A single turn carries every row of the set below to another of its rows. Some are shown first; where does it send the rows asked next?
Q336: [-0.73  0.32  1.24 -0.72 -0.47 -0.02  0.87  2.92 -0.66  2.82  0.15 -0.71
 -0.70  2.37 -0.16  0.91  0.95  3.38 -1.03 -2.89 -0.65  2.57]
Q919: [-1.19  0.75  1.08 -1.93 -0.91  0.49  0.73  2.96  2.07 -1.17 -2.29  0.78
 -0.23 -1.01  0.09  0.05  0.15 -2.20  0.48  2.20 -2.49 -0.37]
Q861: [ 0.11 -0.84 -1.10  0.13 -0.81  0.12 -1.25 -0.78 -2.25 -0.18  3.35 -0.82
  0.00  2.12  0.71  0.25  0.60 -2.20  1.09 -2.04  1.84  1.81]
Q105: [-0.32 -0.53  0.04 -0.05  0.61  0.56  0.81 -2.88  0.39 -1.17  1.28 -3.09
 -0.04  0.79  0.46  0.64  0.71  4.04 -0.03 -0.36 -1.69  0.63]
Q886: [ 0.79 -0.50 -0.21 -2.96 -0.19  1.12  1.12 -0.97  0.18 -0.89 -2.59  0.56
 -0.46  0.35  0.24 -2.66 -1.13 -1.16 -0.41 -4.61 -1.76  1.43]
Q910: [-1.68  0.34  0.29 -1.94 -1.02  1.17 -0.17 -0.95 -0.21 -1.71  2.38 -4.10
 -0.94  0.62  0.89 -0.61 -0.29 -1.87  0.01 -1.91 -0.26  1.00]
Q668: [ 1.32 -0.59  0.54 -0.35  2.21 -0.44 -0.13 -0.82 -1.51  0.69  1.81 -0.62
 -2.42  1.29 -0.15  1.83  0.99  2.46 -0.82  0.19  2.20  2.50]
Q320: [ 1.55 -0.34  0.26 -3.27  0.16  0.68  0.78  0.00 -0.45 -0.05 -2.18  1.40
 -1.59  0.67  0.02 -2.50 -1.03 -1.73 -0.83 -4.16 -0.47  2.38]
Q988: [-0.75 -0.16 -0.98  1.21 -1.71 -0.51  2.17  0.88 -0.99 -0.17 -3.16  1.80
  0.59  1.62  0.98 -2.39 -0.33 -3.09  0.10 -2.49 -1.48  0.00]
Q454: [-1.40 -0.81 -0.09  0.16 -0.09  0.36  0.99  1.84 -1.19  2.21 -0.66 -0.40
  1.06  2.29  0.05  1.68  0.86  3.66 -0.56 -3.86  0.14  1.12]
Q718: [-0.51 -0.36  0.01 -0.56  0.84  0.67  1.62 -1.49  0.62 -0.11 -4.01  3.17
  0.01 -0.12 -0.26  0.64  1.02  1.04  1.32  2.73 -1.25 -0.16]
Q554: [-0.16  0.43  0.14  0.76  0.12  0.19  1.32  3.10  0.45  2.19  2.26 -3.69
 -0.46  0.37  1.46 -1.32 -1.14  0.80  0.34  0.25  0.90  1.03]
Q331: [-0.60 -1.91 -0.29  0.53  0.08  1.54  1.32  0.29  0.89  0.21 -0.25 -2.47
  1.02  0.51  0.67 -0.49  1.43 -1.52 -0.72  2.57 -2.21 -2.63]
Q155: [-0.13 -0.95 -0.99  0.38 -0.65 -0.16  0.08  2.57 -0.02 -0.16 -2.04  3.53
  1.93  0.30  0.04  1.08  0.87 -2.15  1.70  1.63 -0.35 -0.65]
Q30: [-0.51 -0.65  1.10 -0.16  1.78  0.51  0.69 -3.04  0.00 -1.48 -0.17  0.81
  0.28  0.37  1.13  0.51 -0.42  3.26 -0.42 -1.98  0.73 -2.92]
Q495: [-2.62 -0.05  0.59 -0.23 -0.15  0.78  0.51  0.42  0.12  1.20 -0.72 -0.28
  0.12  0.51 -0.75  2.46  0.46  3.57 -0.15 -4.72 -0.70  0.76]
Q773: [ 2.20 -0.88 -0.66 -2.04 -0.22  0.27  0.51 -0.27 -1.08  0.48 -1.67  2.51
 -0.41  1.61  0.16 -2.60 -0.49 -1.38 -0.02 -4.19 -0.66  2.53]
Q580: [-0.20 -0.06  1.18 -1.68  2.15  0.56  0.86 -1.16 -0.09 -0.77  0.77 -3.46
 -2.54  0.26  0.22  1.12  0.22  2.95 -1.65  0.18  0.67  1.28]
Q382: [-1.86  0.41 -0.29  0.33 -1.08  0.04  1.94  0.16 -0.03 -1.09 -3.57  1.48
 -0.58 -0.10  0.48 -1.56 -0.97 -3.45 -0.22 -3.12 -1.39 -0.42]
Q589: [ 2.29  0.80  2.91 -1.12  0.71 -0.92  0.43  0.16 -0.17  0.92  2.05  1.13
 -2.28  2.48  1.34 -1.55  0.42  2.74 -1.31  0.61 -0.37  0.61]
Q911: [-0.41 -0.01  0.30 -1.86 -0.08  0.57 -0.57  0.45 -1.71 -0.39  2.68 -2.66
 -1.88  1.41  0.76 -0.12 -0.06 -2.66 -0.45 -1.43  2.18  2.00]
Q392: [ 0.43 -0.98  0.66  0.96  0.83  0.64 -0.92  0.09  0.59  1.59  1.47  1.88
 -2.12 -0.83 -1.22  1.77  1.79 -3.12  0.19  1.94 -0.18 -0.56]
Q985: [-0.82  1.48  0.65  1.19 -0.84  0.19  0.23  0.89  2.26  1.43  3.28 -2.47
 -1.23 -1.32  0.29 -0.58 -1.16  0.94  1.70 -0.76 -1.30  1.27]
Q967: [ 0.18  0.70 -0.01  0.67 -1.81 -1.03  1.65  1.77 -0.88  0.73 -2.15  2.54
 -1.16  1.70  0.65 -2.53 -0.11 -3.67 -0.17 -1.83 -1.53  1.46]
Q180: [-1.40  0.27 -0.74  2.45  0.28  0.40 -0.33 -0.40  1.27  1.09  2.52 -0.62
 -0.17 -2.03 -0.15  1.36 -1.25  0.71  2.48 -2.20  1.09  0.01]
Q451: [ 0.11 -0.14  0.47 -1.38 -0.13 -0.10  0.66  4.36  0.20  0.20 -2.16  2.02
  0.04  0.27  0.31  0.29  0.59 -2.67  0.18  2.67 -0.05  0.19]
Q213: [ 1.71 -1.21  0.68  0.29  1.13 -0.54  1.13 -0.63 -1.51  0.25  0.67  0.81
  1.04  3.32  2.15 -1.30  0.53  3.45 -0.87 -0.21  0.89 -1.60]
Q618: [ 0.12  1.40  3.33 -1.63  1.31  0.05 -0.05 -2.17  1.40 -0.88  1.31  1.17
 -3.13 -0.41  0.42  0.19 -0.46  2.51 -0.86 -1.12 -0.50 -0.83]
Q171: [ 1.25 -0.98 -0.69  1.34  0.66 -0.49 -0.26 -2.60 -0.99  0.20  2.37 -0.23
  0.04  1.80  0.04  1.40  1.51  3.56  0.76 -0.39 -0.17  1.78]
Q687: [-1.38 -0.14 -0.32 -0.16 -1.33  0.41  0.21  1.25  1.88 -1.46 -2.11  2.28
  1.76 -0.97 -0.12  0.85  0.44 -1.68  2.03  1.13 -2.74 -1.26]
Q834: [ 0.24 -0.71 -0.15 -0.66  1.09  0.33  1.91 -0.21 -0.27  0.69 -4.10  2.90
  0.03  0.94  0.22  0.09  1.24  0.93  0.85  3.50 -0.47  0.20]
Q596: [-1.18 -0.51 -1.08  0.04 -1.72  0.77 -0.82 -2.19 -0.77 -1.46  3.10 -2.24
  0.96  1.34  0.80 -0.27  0.31 -1.39  1.51 -2.52 -0.58  0.78]
Q409: [ 0.90 -1.24 -0.08  1.81 -1.01  0.49 -0.18 -0.11  0.96  1.57  1.93  0.46
  0.23  0.97 -0.25 -0.26  2.31 -1.76  0.73  2.67 -3.14 -0.77]
Q628: [-1.06 -1.60  0.50 -0.28  1.97  1.68  0.60  0.45  0.57  0.29 -0.68 -1.02
 -1.36 -1.28 -0.32  1.50  0.87 -2.87 -1.19  1.87  0.69 -2.48]
Q83: [-0.64 -0.87 -1.28  2.05  1.26  0.30  0.77  1.80 -0.61  1.87  1.55 -1.84
  0.58 -0.29  0.98  0.56 -1.29  0.50  1.14 -1.14  3.33 -0.19]
Q501: [-0.99  1.32  0.81 -0.22 -1.19 -0.44  1.43  1.04  0.09 -0.19 -2.68  2.20
 -2.44 -0.07  0.01 -1.67 -0.86 -4.03 -0.40 -2.48 -1.37  1.05]
Q224: [ 1.44 -1.11 -1.03 -1.82 -0.76  0.68  0.84 -1.21 -0.50 -0.38 -2.02  1.67
  0.75  1.33  0.36 -2.78 -0.63 -0.80  0.27 -4.65 -1.83  1.58]
Q65: [-1.96  1.06  1.91 -1.17 -0.54  0.40  0.39  1.48  0.62  1.95  0.15 -0.59
 -1.62  0.61 -0.81  1.73  0.46  3.27 -0.65 -3.69 -1.55  2.20]
Q4: [ 0.39  0.10  0.85 -1.50  0.75  0.26  1.95  0.28  0.53  0.66 -3.66  2.26
 -1.12  0.71  0.11 -0.51  1.16  0.84  0.41  3.92 -1.42  0.94]
Q992: [-0.39  0.41  0.91 -1.42  0.49  0.58  1.61 -1.02  1.31 -0.01 -3.59  2.59
 -1.22 -0.37 -0.33  0.13  1.01  0.90  1.05  3.26 -2.20  0.50]

Q495 -> Q454
Q861 -> Q911
Q985 -> Q180
And these:
Q105 -> Q171
Q224 -> Q773
Q409 -> Q392
Q451 -> Q919
Q967 -> Q501
Q4 -> Q992
Q618 -> Q30

